[-104 -104  -95  -51  -71  -54  -92] : G
[70 70 65 39 52 43 64] : X
[-64 -64 -60 -37 -49 -41 -59] : H
[46 46 44 24 33 27 42] : J
step -1: [39 52] | [38 51]
step +1: [-64 -60 -37 -49] | [-63 -59 -36 -48]
step -1: [52] | [51]
step -1: [-104] | [-105]
step -1: [39] | [38]
step -1: [-37] | [-38]

[-26   1  19   4  -2 -19 -82  42   7  85 -75  38 -22]  V
[-26   1  19   4  -2 -19 -82  42   7  85  45  38 -22]  F
[-26   1  19   4  -2 -19 -82  42   7  83  45  38 -22]  R
[  30   26  -32    3  -27   -9   60   -1    7 -106   12  -11   41]  Q
[  35   -3  -19   -3   -6    5   81  -43   -6 -101  -21  -27   29]  B
step +1: [19] | [20]
step -1: [12] | [11]
step -1: [ -2 -19 -82] | [ -3 -20 -83]

[-46  13  78   9   4] = Y
[-65  62  31 -11   1] = L
[  6  39 -83 -21  -6] = M
[-52  30  59   2   4] = T
[71 70  2 20  3] = P
[ 74 -92  -1  20   2] = U
[-69  78  17 -14  -1] = E
[ 71  70   2 -15  -7] = A
[ 52 -38 -54   1  -2] = W
[ 71 -88   2  20   3] = Z
[ 29 -62  45  22   5] = K
[ -4 -42  81  21   6] = C
step -1: [  6  39 -83 -21] | [  5  38 -84 -22]
step -1: [59] | [58]
step +1: [13 78] | [14 79]
step +1: [ 52 -38 -54   1] | [ 53 -37 -53   2]
step -1: [-88] | [-89]
step -1: [2] | [1]
step +1: [71] | [72]

[ 18  35  21 -10 -18   4 -15  13 -29 -28  69 -12  41  39 -55   3 -12   4
  16 -68 -17 -66 -18 -20   6  -8 -12  29 -45 -18  20   2 -24  38 -12   4
  14  32 -45]  koma
[-10  20  -3  35 -13   4  42  17  -5  36  50 -20  30 -26  -2  -1  16  44
  70   7  28  -2  -8  -2  43 -55  30  -2 -16 -14  66 -22 -36  30 -18  47
  30  15 -12]  vudif
[-36  25  24  -6  34   7 -16 -47  -8 -27  43  35   1  23   3  51 -31 -19
 -17 -82 -16 -62   9   8 -28   7   8  -2 -24  49 -29 -17  -9  40  -9  13
  48  -2  -8]  mora
[  9   1  -1 -83  10 -28  22 -50  -7 -58  22  46 -12 -12  20  29 -46  38
 -61 -11   6 -19  20  20 -23  33  21  18 -16  27 -45 -36   9  29 -19 -17
   1  -5   3]  gageg
[  3   2 -33  32   2   8  10  27  -7  27 -58  32  23  12 -10  -9 -28 -26
  33  53  42  24 -14  -1  41 -17 -48 -57  48 -35  21  30 -10 -62  -2   8
  25  30   7]  zasos
[ 22   8   8  15 -15 -12  16   5   1 -20  46 -59  47  14   9  -9  -8  29
  44 -54   8 -69 -23 -26  24   4 -29  24 -38 -12  81  -1 -30  28  -4  16
  32   0   0]  zuze
[ 25   9 -15 -56  -6 -44  42 -30   0 -28   8  34 -13 -27   2  42 -34  27
 -61 -35  -4  20  14   1 -53  58  21   2   7  27 -42 -33  28  37   1 -25
 -31 -20  -1]  Fiz
[ 12 -14  37   5  20  15 -29  30  20  26 -29 -25 -17  20  24 -26  37 -52
 -37  43  10  68  22   3 -11  -9   8   7 -20   6  -8   1  52 -78  23  -5
 -52  -1  38]  lem
step -1: [-56  -6 -44] | [-57  -7 -45]
step +1: [ 7 28] | [ 8 29]
step +1: [-62   9   8] | [-61  10   9]
step +1: [27 -7 27] | [28 -6 28]
step +1: [-13   4] | [-12   5]

[-78  77  70  73  77  73  71 -80 -74  76]  Dib
[-67  63  59  62  66  62  60 -67 -61  65]  Bano
[-89  87  79  82  88  83  81 -91 -84  85]  tigi
[-90  84  79  83  89  83  73 -91 -82  87]  ref
[-88  81  77  81  86  81  80 -88 -80  87]  Nud
[-78  78  70  73  77  74  71 -80 -74  75]  goluf
[-76  69  67  69  77  69  68 -77 -68  72]  ruba
[-90  84  79  83  89  83  81 -91 -82  87]  Fere
[-51  46  44  47  48  46  46 -50 -45  51]  Mig
step -1: [66 62] | [65 61]
step -1: [62] | [61]

[ 18   3   6   1  -2   9  13   1   6  -6   0  -4 -10   0  16 -11  11  13
   9  20  -8  31   3  -7 -10  -9  -2 -20 -13   3 -11  -8   5]  kime
[ 63 -81 -32 -46 -18 -24  34  -6 -67  53 -45 -39 -38  54  48   2  13   1
 -26  37  -5  88 -12  -3  -2 -42  -7 -14 -35  -7 -19 -26 -42]  Sitol
[ 18   3   6   1  -2   9  13   1   6  -6   0  -4 -10   0  16 -11  11  13
   9  20  -8  31   3  -7 -10  -9  -2 -20 -13   3 -11  -8 -22]  nabel
[ 65 -53 -23  -4  -6   5  24  -7 -30 -11  -2  49 -43   9  21 -38  37  13
  -8  28 -45  75 -40 -35 -27  -9  18 -15 -82   1 -27 -43 -22]  Sudu
[ 55 -30 -26   2 -12  -1  28 -14 -28 -10  18  47 -14  10  44 -36  42  14
  -6  36 -32  59 -29 -30  -2 -21  18 -13 -68  -1 -22 -59 -37]  Lepaf
step +1: [ 14  -6  36 -32] | [ 15  -5  37 -31]
step -1: [ 75 -40] | [ 74 -41]

[-36  23  27 -50 -23 -26   9 -25   4 -48  14  -4   0  19   8 -12   9  -9
 -35  77  22  30 -53  -9  11   0  27  17   8 -20 -12   8  25  31   5] : Lini
[-13 -14  36  35 -10 -50   4 -19  -3   4  -2  -6  12 -37   3 -38   4 -21
  18  33 -13  10   7 -26   1  -7   6  -8  16  28 -13  23  13  15 -20] : Kab
[-21  46 -11 -30  66  14  11 -53  -1 -18  31  18  43  -5  38  -8 -25   3
 -24  57 104   3 -90 -69 -30   5   7  18  32  30 -10  36 -19   4  -3] : veteg
[-55 -12  81 -12 -41  -2  15  58 -46   5   1  34   3 -37  40 -20 -19  20
  73  74 -15  10  -9  45  -3   9  25 -26   1  52 -71  59  -1  25  25] : pize
[-37  25  28 -51 -24 -27   8 -26   4 -48  14  -4   0  20   7 -13  10 -10
 -35  78  22  28 -51 -10  10   1  27  18   7 -20 -11   8  25  32   6] : rilen
[-12  -3  -2  -4  83  52 -15 -21 -41   3  12  56  10  11  -5 -37   9 -34
  18  79  49  12  -7   6  34  36  21  36  67  72 -54 -15  11 -59  34] : sipo
[ -1  -8 -28   5  11  45  19  35 -17  -9  -7   7 -14  16 -40  12  12  21
 -27  22 -25  -8  26  25  25  25   2  17  41  18 -35 -22  23 -21  29] : Kez
[ 48  -4 -44   8  -2  47  38  70   5  24  -5 -18 -18 -16   5  74 -40  62
   4 -99  -7 -46  30  19 -43  -7 -51 -28 -30  -3  17  20 -56   6  -4] : Gibo
[-55 -13  80 -11 -41  -2  16  60 -46   5   2  32   1 -37  40 -19 -18  21
  72  74 -13   8 -10  46  -2   9  25 -26   1  52 -71  58  -2  25  26] : zopem
[ -3  17  42  17 -15 -22  40  21  -2 -27  36 -20  -3 -34  16   6  18  39
 -13  23 -24   9   7 -38  -7  31  41  37  43  19 -68   1 -24  -8  15] : gakiv
[-23  46 -10 -30  66  15  10 -52  -2 -18  32  18  42  -7  37  -7 -24   5
 -23  57 104   3 -91 -67 -29   5   9  18  33  32 -10  36 -19   5  -3] : teno
step -1: [-24  -8] | [-25  -9]
step -1: [18] | [17]
step +1: [-69 -30   5   7] | [-68 -29   6   8]
step +1: [-24] | [-23]
step +1: [57] | [58]
step +1: [-55 -12  81 -12] | [-54 -11  82 -11]

[-96  91  88 103 -87  97  94  92] -> D
[-96  91  88 103 -87  97  94  91] -> S
[-88  92  93  89 -91  93  96  95] -> N
step -1: [93] | [92]
step -1: [91] | [90]
step -1: [96] | [95]
step -1: [ 93  89 -91] | [ 92  88 -92]

